The same turns and mirrors carry the whole set onto itself, and each row onto the other rows of its family. Which rows share a family with each named row? Give them in list order.
These 18 rows form 3 families of 6 rows each.
q_114: [ 4.95 -1.73  0.66  0.82  2.89 -1.16  2.71  0.32 -0.24  2.59 -0.82 -1.28
  3.28  1.17]
q_843: [ 4.29  2.05 -1.16  2.29 -0.35 -0.48 -1.87 -0.87  2.82  0.41 -0.17 -3.07
  1.37 -0.07]
q_922: [ 2.80  1.07 -1.45  1.53 -0.21 -0.35 -0.98 -1.58  2.79  0.26  0.42 -2.52
 -0.40 -0.10]
q_643: [ 3.01 -3.01  1.65  3.03  3.66 -0.14  0.87  0.50 -1.71  1.56  0.47 -3.78
  2.42  0.75]
q_694: [ 2.63 -1.64 -1.14  1.61  3.40 -2.33  1.76 -1.94  1.73  1.57  1.39 -2.31
  2.40 -0.13]
q_15: [ 3.68  1.51  1.21  4.93  0.16  0.74 -0.69 -1.56 -1.80  0.61 -1.05 -2.99
 -0.20 -0.08]
q_642: [ 1.78 -3.03  0.90  3.75  3.64 -0.13  0.09  1.25 -1.30  0.70  0.70 -1.79
  1.76  0.71]
q_731: [ 5.19  3.04 -1.85  3.26  0.06  0.15  1.39  1.07  0.01  1.35 -1.49 -2.32
  0.78  0.58]
q_145: [ 3.07  0.58  0.78  5.74 -0.28  1.23 -1.34 -0.53 -0.89  0.44 -0.12 -1.56
  0.22 -0.08]
q_635: [ 2.22 -0.65 -1.03  2.06  3.38 -2.43  1.35 -0.94  1.72  2.49  0.54 -2.63
  4.41 -0.54]
q_509: [ 3.78  0.58  0.93  4.44 -0.78  0.25 -1.73 -0.68 -0.77  0.50 -0.09 -3.77
 -0.60  0.25]
q_665: [ 4.71  2.69 -1.12  2.19 -1.06 -0.94  1.50  1.31  0.11  1.12 -0.63 -1.42
  0.60 -0.62]
q_35: [ 3.65 -1.60  0.84  1.39  2.68 -0.06  2.39 -0.07 -1.11  2.55 -2.19 -0.47
  2.95  1.40]
q_687: [ 1.70 -2.92  0.24  2.32  3.26 -0.21  0.54  0.57 -1.47  0.05  0.86 -3.71
  2.03  0.99]
q_217: [ 4.12 -0.85 -0.03  1.92  3.78  0.61  3.29  0.41 -0.09  2.87 -2.24 -1.98
  2.92  0.96]
q_702: [ 5.75  1.96 -0.10  2.91 -1.56  0.10  0.51  1.09  0.00  1.36 -1.19 -1.49
  0.87  0.19]
q_210: [ 2.86  1.40 -0.65  1.92  0.21  0.79 -2.01 -0.79  2.58 -0.69  0.09 -2.65
  1.11 -0.47]
q_903: [ 2.71 -1.85  0.22  1.76  3.89 -2.04 -0.09 -0.58  1.85  2.11  0.99 -2.62
  3.84  0.07]

Same family as q_922: q_694, q_642, q_731, q_145, q_217
Same family as q_687: q_15, q_635, q_665, q_35, q_210

